D: rows in a few groups, each row roughly a mix of its group's directions
D (182 x 11)
[[-25  13 -48  16 -19  -3   1 -21  25  -7  17]
 [ 12  15  18  10   6  37  35  22 -13 -23 -25]
 [  9  54   0   6   0 -25  -5  18  32   9 -10]
 [ 16 -28   6  24  14  33  13 -22  14 -30 -23]
 [-23  13  27 -11  19  13   1  23  26 -20 -39]
 [ 20 -10  37 -11  27  13  -1  16  24 -26 -28]
 [ 25 -32  -1  31   8  27  10  17 -25 -24 -14]
 [ 24  35  -8 -30 -28 -17  28 -12   1 -20  -8]
 [ 16  -4   1 -27   8  31  39  13  -6  32 -21]
 [  1 -18  14  11  37  17  19   1  46  14  13]
 [ -2 -25 -13  42  27   6   0  29  13 -30   3]
 [ -7  -2  28  35  13  30  24  -4 -15 -28 -21]
 [  0 -23  -8   6  45 -37  18  -9   3 -27   3]
 [-20 -15   9 -17  33  -4 -29 -20 -14  11 -39]
 [ 26 -24  -3  -9 -33  40  19   7   2 -14  24]
 [  3  -1 -20  -2 -49  23 -27  23 -14 -12  17]
 [ 12   1 -29   8  16  38  20   9  25 -36  -6]
 [ -3 -32 -21 -17 -16  -6 -34  25 -23  -4  28]
 [ 24 -17 -10 -12  -8  23  48 -27  20   4  -6]
 [ 33  -5  26 -11 -21  -1  -5  12 -41   8  30]
 [ -8  -8 -44  -3  37 -10 -28  11   0 -22 -15]
 [ 29  18  -2 -31   6  32 -23  -1  23 -23 -20]
 [-11  -4 -10  -8  12  14  38  29 -41  21 -14]
 [-20  17 -19  19 -43  -1  -5 -19 -31  24  -3]
 [ 31  -5 -39  13 -15 -12  -8 -18 -19  14  34]
 [ 11  37  -9 -33 -20   6 -35 -19   0   9  20]
 [ 14   9  -5  31   3 -36 -14  24  16 -16 -37]
 [ 16  28  39 -10   9  24  17 -16  26  25  -1]
 [ -4  17   3   9 -43  12  32 -14 -20   0  34]
 [ 22  30  -7  22 -23  16 -18   3  34  -9  31]
 [ -9 -14   6  15 -31 -37  23  -1  40  -9 -10]
 [-27  26   2 -15   0   6  -2 -50 -30  -5  -7]
 [-12  16 -19   9   3 -21 -44 -18  33   2  25]
 [ 39 -21  -9   7   0  22  17   6  11  36  30]
 [ -7 -20 -10  -6  57   5   9   1 -18 -30   4]
 [-24   1 -23  52  -5  10  19  12 -22  15 -10]
 [-13 -57  13  12  13  -6   7   4 -25  -8 -24]
 [ -3 -57  16  15 -19   9  -1 -22  15  -2 -19]
 [-45 -18 -26  19  -6  22   9  -6  33  -5   3]
 [-16 -13 -36  31 -19 -27  20  -7   1  15  28]
 [  9  38  20 -24 -23 -21  28  -9  -8   4 -28]
 [ 16  23 -16 -16 -38  13 -37  17 -10   5 -23]
 [-16  10 -12   0 -37  14  -3  25  46   4 -19]
 [  9  36   2 -30   2  22 -21 -20 -11  24  31]
 [-22 -26  -6 -13  30 -41 -28  -8  19   2  -5]
 [  1  21 -22   9 -15  -1 -34 -24  37  -2  30]
 [-30  29   8 -18  33   2  10 -17  14  35  16]
 [ 14   9  24 -50  14  -5  32   5  -5 -19  11]
 [ 16  18  14  -5   5  52   1 -26  31   1   2]
 [ 16   1  17 -34  -7  -2   3  38 -15  -9 -41]
 [ 15 -24  11   0   0  14  59 -10  -6 -21  -1]
 [-12  -1 -43  24 -10  18  10 -33   1 -23 -21]
 [ 21 -23 -41 -12 -11 -11  19   6 -28   8 -30]
 [  5  10 -21 -35   9  25  34   6  -4 -38  -2]
 [ 18  42  -5  -6   4 -38   0 -32 -20   2  13]
 [  4  31  -8  -9 -17 -33  -1  48 -10  15   6]
 [ 25  34 -11 -15 -38 -15 -17  10 -12 -12  26]
 [ 32 -19 -16   3 -12  19  14 -24  16  44   7]
 [-49 -22   9   8  -4  28 -11 -29  10   4 -17]
 [ 16  10 -42   8  -2   5   2 -41  28 -21  -4]
 [ 34  19  23  40 -21  -2 -19  13  12  19   4]
 [-25 -34   4 -19  24   4 -22  33 -23 -18  -4]
 [ -8  35 -18 -34   6  29   5   1 -13  35 -11]
 [  9  21 -42  16 -39  15 -19 -18  -6   8 -12]
 [-33 -10  -3 -14  11 -25  32 -26  22 -24  17]
 [ -1  -6 -10  -8  35  -7 -38 -18  10  -8 -42]
 [-16  36  -5 -29  11  19 -10  -7  10 -32  32]
 [ -1  16  -7  19  16  12  56  27  -5  -1  14]
 [  1  39   5  13 -34 -14 -15  -8  28  32   0]
 [  5  27  30   2  12 -43   7   9 -36   6  -7]
 [-10 -40 -22  -7 -50  13  -4   1   1  -4  18]
 [ -3  48  21  29  18   0  -7   9   5  33   8]
 [ 19  20  -6 -12  18  -1   1 -16 -13   7  59]
 [  9  27   0   0  50  -6  -2   4 -23 -30 -21]
 [-28  -4  -3  35 -18  -3  47   8 -21  -7 -10]
 [ 32   2  -4  33  -3 -15   1   4 -20 -10 -48]
 [  4   4  11  20   7  10 -12  11  55   9  33]
 [ -1  -2  11  39  10  -7  30  15   1  46 -10]
 [-25 -27 -38  24 -10 -21  15  10  -8 -24 -16]
 [-14 -19  -8  44  -9   9  33 -15  19  25 -13]
 [-14  31  19  26  15 -29 -36 -14  15  15  -3]
 [ 21  30  -9  10   9  48  10  -9  23 -21  12]
 [-23  18 -31  24 -15  13  26 -24  32  -5  -2]
 [-36 -20  10  31  -2  22 -13  -1  -4  38  17]
 [-14  39  -4  21  11  14 -20   8  18  41  13]
 [-43 -11  28  24 -22 -17  14   7   2 -28  -2]
 [-19  17  37  30  28 -29 -18  12  -1  13   5]
 [ 18 -23 -28  10  26  40  11  -7  17   7  25]
 [-49   3 -11  15  37   8  -8 -10  12 -25   8]
 [-44 -15 -31  -9  -4  -1  22 -14  -5  33  14]
 [ 24  31  22 -12   8   4  24  15  -7 -13 -44]
 [ -1 -21 -13  20   6   6  33  -6  46  -3  30]
 [  8   2  33  -6 -51  22 -29   0  -4  -2 -11]
 [ -2 -33  16  33   3 -11  47   2   0 -12  16]
 [-32  24   6   7 -17  -3 -20   3 -47 -24   4]
 [ -2  15 -20  22  24  15  34 -13  18 -10 -39]
 [  3 -21  42 -30   5  -7 -14  25   7  14 -31]
 [-40 -10 -30  22  -1  17  28 -24 -11  -4  16]
 [ 14 -24  22 -11 -26  -3 -26  12 -17  18  41]
 [-19  -4  11 -12  -9 -42  17 -20  24 -30 -22]
 [  1 -10  -8  27   5 -40 -29  22  -7  32  16]
 [ 25  42 -14   8  -3 -27   6 -37  17  11  -1]
 [ -8   5 -33  25  -9   8  27 -26 -10  22 -35]
 [ 25 -12 -36 -18 -38  17 -18 -14  10 -20  -8]
 [  2  27 -55   3 -10   1 -34   8 -12   0  -4]
 [ -2  36 -12  -2  27  13  23   5 -11  44 -16]
 [ -8  -7   2  36 -45  14  17   8  22  26   4]
 [ 11 -15 -25   7 -28  -5 -19  -6 -15  10  51]
 [ 41 -19  -8   5  -9  28   3  26 -34 -17  -6]
 [  7 -14  -6  -9   6 -21  25 -19  55 -17  -2]
 [ -2 -10  40  35  -2  18 -17 -31 -17  16  11]
 [-13  -1   0  14 -34  21   6  -2 -16  -6  54]
 [ 17  35 -10  12  47 -16  14 -12  -2  -3 -24]
 [-16  -4 -11 -20 -25  21  14  -2  47 -16 -27]
 [  8 -28  -9  11  13  27  19  27  43 -13  12]
 [ 29 -27  16 -35  16  10   0   4  17 -21  33]
 [ -1 -52  26  27  -9  -7  -5  24  -9  12  11]
 [-32  17  -3   3 -41   4   2 -11  40   2  20]
 [-48   6  16 -27  -6 -27  14 -23  18   7   0]
 [-29  17  -1  17  11 -37 -29 -24 -16 -24  -3]
 [  4   8  40  -7  17 -19  -9   6 -34  34  20]
 [ -6  -4  11 -40   0  25   8 -34  22  -6  33]
 [-22 -20   5  34  21   3  -6   1  -3  43 -28]
 [  4  34  -5  -6  35   2   7   0   0  44 -27]
 [ 17 -13 -22  37  10 -28  -1   9 -24  27  24]
 [  4  17  11  19 -36  41  -9   1  -7  37   0]
 [ 26  -3 -10  25  28  20  13  23 -33 -28  -7]
 [ -5   7  35 -12  -1 -55  -1 -15  -7  -6 -21]
 [-25  21  -4   9 -43  -9   7 -42  -3   4 -17]
 [ 14 -15   0 -29  30 -31 -26  14 -25   3 -23]
 [  0 -33  -1  18 -37  28  22  -2  -4  20  27]
 [ 31 -11  -9   4  -3  -7   8  10 -32  47 -22]
 [ 22  12  30 -14   7  24   6  24   4  40 -25]
 [-14  21 -17  10 -21 -15 -13 -24 -47  24   3]
 [  9  -9   4 -21   0 -12  24  16 -18 -57   5]
 [ 24  15  21 -38   1  -1 -10  18  13 -15  41]
 [  7   4  41 -41  17   7  -9  29   8   9  20]
 [ -5  39 -25  22   4 -19 -32 -10 -14  13 -27]
 [ 29 -19   5 -15 -20 -14 -16   8  33  35 -23]
 [ -1  14  -3 -28 -17  54  -6 -27  10  -6  -6]
 [-20  31  -9  16 -18 -12 -22 -28  20  19 -31]
 [ -6 -52  -8  11  -2 -38   6  25 -10   1  -8]
 [-50  18  12 -14 -10   2  15  15 -33   6  17]
 [ 13  12 -15 -25  45   2 -22  -8 -36  -6  13]
 [ -3  -3 -38 -48 -13  26   5  -6 -19  -5 -12]
 [-52  -5 -12   3 -14 -23  19 -16 -30  -1   7]
 [ 35  -3 -15   5  17  -4 -50 -16  -6  20 -12]
 [ -3  29  -9  18  45   4   1  -9  23 -21 -28]
 [  1 -25   6  32  18  17 -21 -11   6   9  47]
 [ 21  44  27  -7   4  -6   2   4 -36 -23  13]
 [-34  -8 -25  15 -26 -18  17   5 -13  22  34]
 [ 25  45  14  19  16 -36  -8   4   4  15  11]
 [ 20   0  20   0  -2 -19  -3  11 -55  14  26]
 [ 45   2  34  21   7  -7 -13 -35   3   7  -7]
 [ 45 -18 -31 -15  22 -16   0   1  -9  -6  29]
 [-12  12  -7 -29 -43  32 -21   4 -27   0  -1]
 [ 18  26  -2   4   8  39 -23 -31 -23   0 -24]
 [-28  22 -10 -11   6   4  21 -41  -3  15 -37]
 [-14 -25 -26  44 -14  -6  26  11   6  15  22]
 [-19  24  21  20  16 -46   1  -9  15  19  20]
 [-14  -1  16  31 -20 -21   3  36   4 -37  13]
 [  1   0  28  26 -48  15  -9   8  -6  29 -11]
 [  5  22 -19 -24  18  19  23 -13   6  43 -24]
 [ -8 -31   7 -39  -3  15  30  -5  -3  29 -24]
 [  3  -9  -1  23   5 -40 -38  -5  -2 -37 -12]
 [ -1  21  33 -17 -33  26 -17 -28 -11  21   5]
 [-46  -9  37  16 -17  -6  16 -19  16   9  10]
 [ 16  25 -22   8  -5 -19 -27 -28 -40  14  -7]
 [-23  -8  -3  16  35  21  12  35 -28 -12  19]
 [-43  20   5  45  26   7   1   8   4  -1  -6]
 [-43 -10  19 -12 -37   7  -6  -6 -35   1   1]
 [  8  -8 -18  40  15  14  18  27  24 -22  24]
 [ 24 -12 -20  36   2   5  14 -36  14  29  14]
 [  3  17 -36 -45   3  26   2  -1 -12  18 -20]
 [ 12  -1 -22 -55 -13  16  19  -1   8 -23 -12]
 [ 53  29 -11  10  18 -10  -3  24 -16  -7   2]
 [  6  -2  25 -46  40   6 -18  -4  15   4  11]
 [-48   8  -6   1  -9 -10  13   1  44   8  20]
 [ 11   5  11 -45 -14  10  -5 -40  19  20  15]
 [ -5 -13 -11  -6  34 -26  28 -25 -15  -9 -35]
 [ 24  35 -12 -35  -1  16   9 -10  20 -11  32]
 [ 14  35  -4  34  23  34  -6   4  -3  -4  30]]

one row of each group, then the others: which group is each in?
[ -8   4   7 -40  24  31  -5  -1   8 -38 -17]
T
[  5 -34  13 -17  -9  15  17   8 -10 -30  43]
E
[ -3  22  25  14   8   8   6  42 -41  12 -12]
F
[ 48   3 -15  -9  16 -20  24  12  -3 -19  29]
B
[ 25 -19  35 -28 -20  -7 -18  27 -21  15   8]
P

[-22  -3  24  11 -10   1 -27  41  -1  17  35]
F
[ -1  21  14  -2   7  25  11 -57  18 -11 -11]
T
[  9 -28  -7  25  -1  21   2  31 -19 -20 -39]
B
[ 28 -46  -5  -4   4  19  -7  -8 -41  -7   7]
B
[-40  -4 -11   7 -16 -10  30 -40  11  20   5]
P
[  4   0  38 -19 -22 -18  -7 -22 -32  25  19]
B
[-15 -11 -27  28  28   0 -25 -22  31   3  22]
P
[-36 -20  34  -1  15   1  37  15 -21  -8   5]
E
[ 22   4 -26 -17   7  18 -14  -3  27 -40 -29]
T
[-10 -16  37  15  16  30   8   8 -31  -9  30]
P
[ -8  -6 -40 -15   2  45  -8   6  15 -18 -24]
B
[-42  24  16 -10 -36 -10  21 -21   8   2  15]
P
[  1 -52   6  14 -17 -28  -8  10 -11  21  22]
B
[  7 -43   0   8  -5   3 -28 -38  24  18   4]
B
[ 25 -13 -21  -7   1   6  48   7 -17 -34   5]
E
[ 32   0   6  -5 -48 -10   6 -11  -7  31  23]
P
[-17  23  16  -4  23  12  13  12  24 -22 -45]
P
